(in the rows, 128 means zero)
One turn moves every row onto another: examples first, then more rows asked
sibe: [131 126 149 111 150  81 107 112 119 141 135 111 131 111 112 136 135 112
 131 132 124 132 114 122 150]
nafog: [121 127 123 139 143 103 128 111 139 118 145 119 121 105 124 108 149 128
 170 105 126 141 108 133 154]
Rata: [122 111 124 147 109  97 142 102 125 122 142 112 152 104 121 133 126 115
 134 116 102 143 153 148 147]
Dop: [124 141 129 126 118 111 132 115 143  97 163  71 133 118 117 133 127 136
 127 143 134 137 142 114 144]
suz: [113 107 157 126 137 112 137 136 117 108 157  91 148 142 123 160 136 119
 138 101 155 161 132 138 136]
seker: [120 110 132 143 148 109  83 105 158 128 140 117 123 137 128 117 121 132
 133 121 131 157 124 118 137]
nubit: [113 115 127 103 101  93 111 121 130 124 146  69 128 134 119 140 126 124
 142 149 122 147 159 132 143]
Ropof: [121  94 148 153 119  88 101 133 128 125 143 114 133 145 138 143 112 139
 153 106 141 149 144 157 160]
vopab: [126 110 148 108 128  85 115 118 143 138 145 123 120 135 135 117 141 118
 167 107 114 159 127 148 154]
luti: [128 118 143 120 120  93 136  99 141 116 148 125 135 109 102 145 124 122
 129 123 123 157 172 151 148]
pegi: [117 116 134 167 137 112 113 146 115 107 146 108 123 121 128 135 124 125
 158  88 150 140 136 147 147]
vom: [129 116 149  99 134  73 102 124 143 132 137 119 114 137 133 115 136 121
 157 109 131 155 136 143 159]
busi: [122 113 121 119 138 115 131 110 110 124 140 105 143 122 130 142 154 129
 142 123 117 131 115  92 145]
Nul: [117 106 140 142 136 114 113 130 131  94 156 122 130 138 119 150 118 156
 160 106 160 152 153 131 158]
fev: [108 104 137 160 154 103 120 107 127 136 145 112 137 126 132 147 119 125
 150 117 165 145 134 148 144]
kisiz: [138 118 122 119 127  89 100 123 146  94 130 104 113 126 118 135 123 136
 104 107 143 125 160 131 133]
duge: [144 108 134  93 132  94 129 127 129 135 147 106 119 132 123 155 166 140
 128 130 135 149 123 123 147]
redar: [114  98 142 154 112  81 113 118 113 107 125 100 140 137 136 132 109 139
 141 105 141 154 140 153 162]
sudus: [116 112 151 129 130  99 119 122 121  83 141 111 129 138 115 143 112 146
 142 103 162 166 158 138 157]
Vof: [128 105 115 132 133 120 102 145 143 114 163 101 140 140 140 113 134 136
 137 109 115 158 111 125 136]
nikif: [113 107 146 137 140 124 136 133 116 116 172 112 150 144 141 145 123 123
 148 102 148 155 132 142 144]
kasem: [124 134 120 109 106  95 127 132 124 103 157  72 129 113 110 136 131 137
 149 145 125 145 149 127 153]
Ris: [140 113 132 108 122  86 148 113 122 138 144 108 136 126 131 164 159 121
 121 122 127 145 130 129 140]
rem: [131 133 138 105 136  85 135 116 108 128 146 115 136 104 103 150 142 108
 127 125 127 137 123 132 145]
Dozod: [131 149 146 141 108 104 138 113 136 111 152  76 121 123 135 130 132 118
 126 125 118 142 141 116 147]
rezu: [120 108 112 131 134 124 113 133 133 116 157  98 145 141 143 116 145 137
 137 113 124 149 103 108 142]
Gepo: [116 130 126 141 139 101 117 110 129 113 134 116 126 114 133 100 139 124
 162 101 124 133 110 119 160]
Dotel: [106 100 136 131 127 109 121 130 111 126 159 120 129 131 110 145 129 139
 153 124 160 157 124 167 160]
Naku: [126 105 117  97 140 102  95 145 140 127 150 105 112 136 112 131 151 140
 141 127 151 165 123 137 142]
lazem: [120 105 111 113 140 111  84 141 142 121 147 112 107 129 103 122 140 139
 148 123 140 167 126 139 137]
gar: [117 110 135 148 109 106 101 116 138 116 140 111 137 108  84 141 122 122
 117 125 113 139 146 147 141]
vuf: [124 106 101 127  99 106 107 128 124  95 124 101 112 129 120 130 139 141
 116 105 128 123 145 133 139]
gaf: [116 128 133 125 109  90 114 101 132 131 126  79 106 125 120 142 132 118
 147 141 129 148 166 122 144]
Gifez: [114 140 137 140 106 109 120 109 131 127 134  75 101 122 118 129 138 107
 125 131 128 139 141 130 138]
dabal: [119 113 125 157 134 101 128 139 110  92 132  89 126 122 132 137 127 129
 146  86 157 154 146 145 142]
Kosel: [129 115 112 129 119 110 154 120 129 110 150 108 131 101 111 148 148 122
 137 109 124 154 168 147 135]
Ros: [122  99 113 156 118 119 120 118 145 111 143  95 148 114 111 153 135 128
 122 115 116 137 158 126 125]
fuvak: [129 104 101 107 118 116 120 127 129  93 135 101 109 136 137 120 148 153
 129 106 133 131 144 120 145]
Nuzuv: [119 119 122 123 131 102  99 113 120 101 126 105 128 124 136 100 115 123
 128 105 115 115 135 119 146]
ketas: [131 109 111 107 140  99 130 125 149 104 152 108 128 133 141 127 155 155
 166 110 143 151 138 115 154]
Guge: [114 118 141 132 152  99  82 105 143 136 134 116 125 134 123 115 123 118
 132 124 136 149 115 117 145]
bif: [129 106 122 106 150  97 130 112 157 114 157 116 135 127 136 131 146 146
 175 114 134 156 140 120 147]
sev: [131 105 137 125 110 114 116 138 146 111 156 104 133 126  98 156 137 123
 114 112 118 154 164 145 128]
zor: [122 113 127 118 110  98  95 122 126  91 133 107 136 135 123 122 109 126
 113 105 114 121 151 123 141]
loru: [100 103 156 132 122  99 119 120 110 115 143 105 140 130  96 151 128 134
 142 124 157 156 116 154 159]
ritu: [105  97 139 160 142  97 128 109 122 125 132  87 150 126 127 157 131 127
 142 115 160 145 125 137 140]
Rak: [118 115 122 115 128  98 140  91 110 126 136 116 147 115 114 158 146 126
 136 132 125 135 130 107 147]
Vira: [140 114 133  99 133  80  96 122 145 110 130 109 103 131 127 116 124 138
 115 116 140 131 149 143 149]

suz turns into dabal
Ropof turns into Dotel
Ros turns into Rata
Where do these go?
Guge turns into vom
Dozod turns into Gifez
Vira turns into duge
Ris turns into vuf
vopab turns into lazem

One turn moves every row onto another: examples first, then more rows asked
riz: [131  97 164 110 101  91 114 113 118 123 122 144 129 127 116 114 150 150
 120 121 142]
Fes: [156 114 174 108 106 102  98  92 143 114 102 117 122 146 106 139 157 125
 105 138 138]
zegud: [140 143 157 118  95 118 117  96 163 144  99 132 124 108 119 107 149 159
 134 138 122]
rimit: [130 122 168 124  73  98 107  67 122 123 114 125  94 131 161 125 176 146
 128 123 106]
gamu: [142 114 160 109  97 133 118  97 101 150 116 149 138 115 145 129 146 163
 122 118 127]
Varon: [151 114 140 123  98 121  88 100 103 135 128 133 111 139 127 135 167 157
 127 120 155]
Rire: [139 142 154 102  96  97 110  85 141 131 144 143 132 154 124 119 192 139
 123 142 125]
Zodez: [131 124 172  99  91 139 117  97 118 146 118 140 126 133 171 137 165 125
 124 143 108]
difaz: [125 142 154 127 115 136  87  77 111 141 113 120 118 152 130 110 152 141
 125 131 102]
Sir: [170 131 175 111 107 119 102 106 153 133 122 106 153 127 143 116 145 143
 109 141 122]
nagu: [134 121 152 116  86 132 111 103 106 146 115 145 122 125 140 134 171 149
 132 105 152]
ninof: [131 116 180  98  96 115 112  92 136 149 121 142 123 134 164 116 125 142
 119 160 124]
kur: [127 131 156 102  91  97 109  86 137 140 111  97 126 133 139 124 188 120
 107 107 131]
Rikov: [136 158 181 110  96 127 101  85 137 130 131 147 137 146 126 110 161 134
 145 138 139]
vudo: [153 102 149 128 114 105  98 118 116 132 117 133 127 136 113 132 156 158
 110 123 140]
sipot: [116 132 183 108  98 117 102 107 136 128 114 105 136 119 147 101 154 113
 133 121 127]
Zome: [154 135 151 132  94 104  94  64 146 132 125 132 127 118 160 147 166 160
 102 144 129]
rof: [134 132 140 108  93 130 101  89 119 135 109 123  96 117 158 148 181 126
 127 133 124]
dopo: [142 135 179 144 113 102  85  85 141 125 124 138 127 124 163 126 136 153
 115 153 126]
bazo: [136 124 137 108 100 125  99  70 130 122 122 113 133 129 111 109 161 149
 114 141  96]
soli: [163 149 172 111 120 105 105  93 123 158 115 115 135 135 159 139 173 141
 108 127 111]
dotem: [115 114 199 132 100 106  99  87 129 146 110 133 142 134 149 135 175 132
 122 137 106]
vev: [159 124 149  99  83  98  89  76 146 136 130  91 110 129 140 109 157 152
 121 141 139]
bilok: [136 108 180 134  81 120  93  83 154 132 107 116 149 129 127 142 182 136
 114 135 128]
Botuk: [130 146 147 129 109  98 114 104 146 165 104 135 105 138 136 116 170 156
 123 133 114]
mebo: [128 109 173 104  98 100 106  87 142 117 105 122 112 139 130 108 121 131
 106 141 133]
Rada: [141 143 173 105 104 103  86  83 114 149 126 108 101 124 164 109 150 143
 146 141 124]
Tesab: [138 116 177 137  73 111  91  83 144 101 111 114 101 132 140 110 152 143
 134 131 125]
Lom: [162 130 149 112 106 107  88  89 139 136 107 120 103 124 127 158 178 138
 120 148 145]
Vuze: [136 103 164  99  95 107 110  90 100 130 133 148 130 121 134 112 136 162
 127 131 133]

zegud turns into Rikov
mebo turns into ninof
vev turns into Sir
Where do these go?
Varon turns into vudo
bilok turns into Tesab

One turn moves every row onto another: examples first, then more rows asked
Fidam: [136  92 122 133 143 111 164 128 126  98 136 112 133 130 134 108 143 125
 132 110 132 128 140 114 134  92 121 149 138 175]
mar: [126 118  91 128 129 143 140 106 133 126 144 107 109 145 109 116  85 121
 138 130 112 126 163 139 151 107 144 129 139 143]
mesaf: [136 102 107 102 117 139 119 117 128 119 119 102 100 169 129 118  96 109
 116 122 126 141 154 135 145 115 151 153 136 133]
pib: [137  99 129 135 143 102 143 110 121  90 117 110 117 145 153 108 150 119
 113 120 103  93 141 117 161 139 148 141 135 150]
puzu: [132 110 129 137 142 110 151 106 118  86 114 110 122 163 153 116 153 120
 111 102 102  96 146 106 160 131 137 137 126 146]
muso: [106 116  91 118 113 128 128 110 130 132 145 113 119 163 107 125  96 118
 133 141 103 116 163 139 156 112 129 129 141 158]
zoriz: [131 104 142 136 136 116 147 110 120  92 117 109 119 147 151 106 147 128
 114 103 102  89 149 112 164 141 146 132 135 152]
Buf: [131 128 144 127 147 126 159 135 109 129 113  97 147 169 151 121 138 114
 112  93 122 106 149 118 143 125 111 124 141 169]
Doru: [140  94  96 120 119 150 151 114 133 127  96 111 133 168 114 121  93  97
 122 137 106 116 168 140 152 124 131 140 132 138]
lur: [125  90 117 112 114 149 134 104 127 120 108 126 130 166 108 112  96 103
 115 146 118 126 170 126 155 125 137 145 144 147]
kul: [138 100 128 131 147 108 160 125 133  92 133 106 119 138 128 107 149 130
 132  98 136 117 148 105 151 100 119 147 139 169]
tetug: [125  94 120 110 112 121 106 130 124 125 122  98 109 162 123 127  97 109
 117 118 116 130 154 139 146 104 147 156 152 138]
gabol: [135 107 138 140 141 118 159 119 119  85 119 105 123 153 144 108 148 131
 108 107 105  97 132 115 154 140 140 140 122 153]
Kulo: [140  90 119  92 120 127 118 123 122 137 122 104 104 164 128 122 103 126
 119 109 115 128 157 127 152  99 158 155 145 138]
mir: [140 123 134 112 142 118 175 129 131 117 147 110 141 150 135 105 151 138
 110 104 106 125 131 127 142 111 104 134 152 135]
Bipo: [133 123 133 121 144 119 175 126 136 101 151  99 141 158 141 102 149 135
 114 113  99 117 130 129 145 127 102 134 141 151]
zan: [125 108  90 127 135 138 142  99 125 138 153 116 124 155 120 124  97 130
 139 116  95 114 168 136 150  92 150 131 146 143]
Lavog: [142  81 107 121 132 151 150 111 126 134 103 120 146 170 123 122 101 103
 116 121  90 114 177 131 157 112 144 144 147 136]
Morap: [129 117 108 103 127 147 126 102 134 153 126 114 134 160 104 134 132 104
 126 132 126 114 150 157 142 120 139 149 149 161]
pezek: [141  96 131 142 137 105 154 129 132  98 140 111 133 138 130 113 149 126
 135  93 127 122 143 115 140 100 129 150 134 177]
Kikob: [140 108  98  88 134 143 133 114 139 161 126 109 127 165 111 134 136 115
 126 119 111 110 157 150 158 115 141 147 147 163]
pomun: [130 135 134 133 151 127 169 140 105 127 116 104 139 158 142 121 140 126
 103  94 109 100 139 122 152 124 119 117 141 150]
pok: [136 104 125 140 143 112 153 127 116  97 112 112 117 152 140 117 158 127
 109  96 111  86 138 121 162 133 146 139 133 148]
vus: [122  87 114 120 120 152 139 107 127 125  99 115 145 152 108 124 101  97
 109 129  94 117 172 140 151 122 136 144 148 138]
deko: [120 112  96 116 122 150 132  98 132 124 161 106 118 149 121 119 106 126
 144 124 102 115 165 142 141  94 140 130 147 143]
mita: [117 108 116 112 111 129 112 118 124 123 134 114 115 163 110 124  93 112
 116 129 115 148 157 125 150 110 147 147 139 150]
ser: [141  90 120 111 116 123 108 121 123 121 124  97 107 163 120 123  95 112
 128 113 121 123 163 128 140 101 150 154 138 134]
tud: [137 100 128 140 146 108 166 133 130  89 140 100 129 143 126 108 144 133
 124  97 126 118 133 118 139 112 118 150 127 169]
Muka: [123 109  96 109 119 144 125 110 133 137 124 119 130 185 113 129 121  96
 125 144 124 115 160 146 153 126 132 146 145 166]
nevib: [111 110  98 129 117 138 134 100 126 129 149 114 119 153 122 120  97 125
 142 136 107 105 159 146 142  95 140 131 154 142]
Mikol: [144  89 119 140 142 111 169 130 130  91 137 118 129 141 128 106 154 132
 124  95 125 115 140 120 143 100 125 151 142 151]
dadi: [134 117 134 110 130 112 171 112 140 113 149 107 148 151 141 104 151 135
 121 112  90 116 139 126 143 120  97 131 145 148]
rotin: [139 130 135 121 142 118 170 115 140 107 151 111 144 153 142 108 155 126
 120 115  91 128 136 118 154 112 107 130 147 147]
tepi: [136 128 144 135 151 128 170 142 113 116 116  95 140 165 143 114 138 123
 110 105 121 101 133 120 147 131 116 128 133 168]
zufu: [135 128 132 106 143 108 165 111 132 119 147 105 146 146 144 106 145 128
 111 126  90 125 133 126 142 125 102 130 146 143]
buve: [134 133 141 122 142 119 167 138 113 127 103  98 140 160 140 124 142 120
 115 104 115 102 141 109 155 116 108 121 131 167]
sol: [144 122 110 103 132 149 128 112 139 158 129 103 139 162 102 132 127 100
 132 128 114 110 160 152 147 120 133 139 146 161]
luvof: [137 124  89 103 122 148 132 117 145 144 129 106 121 163 110 133 124 103
 128 133 110 126 145 158 154 124 141 143 134 160]
nonu: [135  87 114 114 113 161 136 113 126 123  96 109 141 163 121 126 108  97
 115 125  88 111 171 134 151 120 142 139 137 138]
Tuzi: [122 126 130 129 153 126 160 140 100 126 105  95 140 153 152 124 133 111
 109 106 118 103 146 118 148 122 117 121 137 175]

pib turns into Tuzi
Doru turns into luvof
Where do these go?
sol turns into deko
zan turns into Kulo
muso turns into mita
puzu turns into buve
zoriz turns into Buf
gabol turns into tepi
nevib turns into tetug
pomun turns into mir

One turn moves every row onto another: examples first, then more rows asked
guf: [128 160  93 142 106 128 120 117 128 139 165  87 134 139 143 162 149 108
 126 127 126 133 135 117 101 137 131 136]
Vovav: [128 144  86 153 103  92 107 116 112 117 168 126  97 120 148 154 142 110
 127 131 129 123 145 134 110 125 138 139]
Nagi: [130 154 108 159 102 115 115 101 130 112 151 100 133 109 157 158 151 101
 137 136 135 159 145 158  96 130 144 131]
zib: [124 152 116 157 113 127 125  98 122 140 156  84 149 121 145 148 145  95
 131 125 132 155 133 143  98 134 138 129]
Vimo: [124 115 110 117 140 135 105 113 155 152 151 148 127 103 149 132 154 152
 111 114 118 140 118 159 118 110 107 137]
zefu: [124 114 115 106 127 136 102 118 145 149 152 155 131  98 151 130 160 140
 106 113 113 145 113 159 120 117 111 142]
mosu: [121 137  96 138 118 115 113 119 118 124 168 118  74 121 146 143 151  95
 125 124 123 113 143 122 114 123 126 146]
pip: [134 160  86 146  95 114 110 120 134 112 160 103 117 126 155 170 155 113
 132 137 128 137 146 133  98 133 138 138]
lari: [124 118 115 118 140 140 106 111 158 152 148 142 135 102 151 134 155 151
 112 115 120 147 118 163 115 111 108 135]
guso: [129 156  97 130 110 142 116 122 145 117 157  90 100 127 156 161 167  97
 132 132 123 132 144 124 100 131 127 143]
seked: [126 117 118 107 126 142 104 116 149 147 148 149 139  96 153 132 163 139
 108 115 113 152 114 162 117 118 112 141]
buti: [122 144  93 148 114 104 117 114 104 144 175 110 111 134 135 145 136 105
 120 120 125 116 133 116 113 129 132 139]
Luku: [124 138 109 166 110  94 113  98 107 118 159 123 113 103 151 142 139  98
 133 130 136 144 144 160 107 123 144 133]
Vedav: [117 136 117 163 121 104 122  95  99 146 166 108 127 115 137 132 131  92
 126 119 133 139 132 143 110 125 137 131]
mopeb: [127 118 109 103 124 140 101 123 149 148 152 152 130 104 152 136 163 143
 106 114 111 142 114 151 119 118 110 143]
Vali: [128 121 112 103 123 146 103 121 154 146 149 146 138 102 154 138 167 143
 108 116 111 148 114 156 115 121 111 142]
Neru: [125 120 105 112 136 139 104 118 160 151 151 143 128 108 150 138 157 156
 110 115 117 138 119 153 116 112 105 139]
menog: [126 122 110 114 137 144 105 115 163 150 148 138 135 105 152 139 158 154
 113 117 118 145 118 158 114 113 107 137]
pemeg: [116 128 125 154 127 114 119  96 111 125 157 116  92 100 149 126 145  80
 131 122 132 138 140 154 112 118 134 138]
Lasu: [124 147 125 147 119 140 123  99 138 119 147  89 118 105 158 145 161  82
 138 130 131 158 142 156  98 127 134 134]

zefu turns into seked
Vedav turns into zib
Where do these go?
guso turns into mosu
Vimo turns into lari
pip turns into Vovav

One turn moves every row onto another: examples first, then more rows asked
zit: [159 113 128 103 138 129 149 152 115 152 124 168 134 157 107 144  92 146
 179 135 117 142]
pimur: [134 123 109  94 129 159 138 146 128 164 143 142 139 134 112 146 114 163
 144 116  87 120]
Rol: [148  89 149  82 140 139 151 139 116 133 128 136 114 148 120 136  98 151
 113 133 111 141]
nulib: [133 131 135 119 137 131 121 119 134 136 110 155 121 162  90 135 148 142
 134 124  93 123]
viveg: [132 119 131  94 136 156 144 147 131 163 157 143 147 136 114 144 130 166
 139 111  85 121]
gele: [152 113 149 107 137 139 123 136 130 141 135 126 140 166 118 140 117 145
 106  85 122 124]
Tiz: [153 104 149 120 138 145 114 150 118 142 159 147 113 127 122 124 142 127
 130 131 117 142]
gode: [152 114 134 109 131 144 116 134 129 138 121 122 132 163 118 139 107 144
 113  92 124 120]
nevi: [130 116 131  98 133 162 141 144 134 156 148 136 142 135 117 140 133 168
 146 117  87 118]
Vilod: [136 136 120 115 134 128 119 122 129 142 108 161 119 162  86 140 133 139
 131 122  92 126]
Teku: [154 107 140 110 138 137 146 147 121 142 117 157 130 156 113 137 105 151
 188 141 119 138]
deki: [149 150 121 113 147 138 147 164 130 135 149 168 131 181  95 142  95 139
 123 125 101 121]
vig: [145 144 149 116 155 139 153 163 136 129 162 164 138 183 100 137 118 145
 122 123 101 121]
fadon: [136 135 139 111 144 119 129 126 129 148 130 169 132 166  85 142 144 139
 119 113  88 130]
megi: [158 112 120 116 130 144 108 152 112 149 149 153 107 125 116 130 117 121
 130 133 117 143]
tobi: [154 116 139 104 136 136 122 138 126 145 135 131 140 166 115 143 107 142
 103  84 122 125]
zerad: [149  90 146  81 139 138 151 139 115 134 128 137 114 149 119 137  95 150
 113 133 110 141]
Rones: [149  90 150  80 140 137 153 140 115 136 131 139 116 149 119 137  98 150
 111 132 110 142]
Pama: [146 147 111 121 139 150 138 157 134 124 128 155 118 177  99 137  94 142
 138 136 106 114]
Palig: [134 123 118  91 133 153 143 149 127 167 154 146 145 136 111 148 118 162
 137 111  85 122]
Vas: [154 106 132 121 131 149 108 148 117 141 147 144 106 125 121 125 131 125
 136 135 119 140]
Tav: [172 113 140 121 150 123 134 165 136 141 145 168 107 167 123 151 134 141
 142 148 128 119]
Sido: [132 131 147 116 143 126 127 122 133 140 123 160 128 164  90 137 154 143
 126 117  90 126]
bulav: [150 111 145 110 134 144 119 133 132 136 126 120 135 164 120 137 117 146
 112  90 124 121]
Bebe: [172 113 135 122 148 124 132 164 136 140 140 167 104 167 123 151 131 141
 144 151 129 118]
metug: [152 103 161 110 144 135 153 148 125 140 129 157 137 158 115 134 121 154
 184 137 117 139]
nos: [174 116 132 119 149 120 134 166 133 144 144 172 107 168 121 154 126 139
 139 148 128 120]
nov: [174 115 131 121 148 123 132 165 135 142 140 169 104 167 122 153 127 140
 142 150 129 119]
zigen: [155 106 163 104 150 125 159 153 121 150 145 168 146 161 111 139 117 151
 173 129 114 144]
fef: [117 110 153 108 131 145 119 155 139 148 144 153 149 174  97 121 127 141
 168 127 127 130]
gat: [156 109 146 114 140 137 118 155 114 150 170 157 119 129 117 129 135 123
 121 124 114 146]
Sama: [154 117 129 106 132 139 118 136 126 144 126 128 135 165 115 143 101 142
 107  88 123 123]
suru: [140 139 134 127 141 158 139 152 142 112 126 144 117 176 107 128 116 149
 145 140 107 111]
pavug: [140 137 157 124 151 151 148 155 143 115 147 149 130 180 107 129 131 150
 136 132 104 114]
parub: [120 114 152 102 135 136 124 160 135 157 156 163 156 176  93 127 121 138
 158 120 124 134]
Zurel: [159 113 127 112 136 136 114 156 110 155 163 160 115 128 114 133 120 120
 121 126 114 147]
bov: [173 115 138 120 151 120 135 166 134 143 147 171 108 168 122 153 131 140
 139 147 128 120]
pel: [159 113 143 100 146 121 156 156 114 157 141 175 144 161 106 145  99 146
 170 128 113 146]
vepi: [123 118 123 103 124 141 114 158 131 157 136 161 144 173  91 129 100 134
 166 127 127 132]
godu: [149  91 147  80 140 137 152 140 115 136 130 139 115 149 119 137  95 149
 111 132 110 142]
Naz: [124 119 134  99 131 133 121 162 130 162 151 168 154 176  89 131 105 134
 156 120 124 136]
dotez: [148  89 151  82 140 138 152 140 116 134 130 137 116 149 119 136  99 151
 112 132 110 141]
Fulat: [119 113 134 108 124 147 114 154 137 148 132 152 142 172  96 123 114 139
 173 131 129 128]
bos: [131 119 118  98 128 164 137 143 132 157 139 135 137 133 116 142 123 166
 149 119  89 117]
vuto: [138 139 123 111 139 120 124 126 125 150 121 169 126 164  83 145 131 136
 121 116  90 130]

nos turns into bov
gat turns into Tiz
Where do these go?
metug turns into Teku
Palig turns into viveg
zerad turns into godu
vepi turns into Naz
bulav turns into gode
pavug turns into suru
fadon turns into Sido

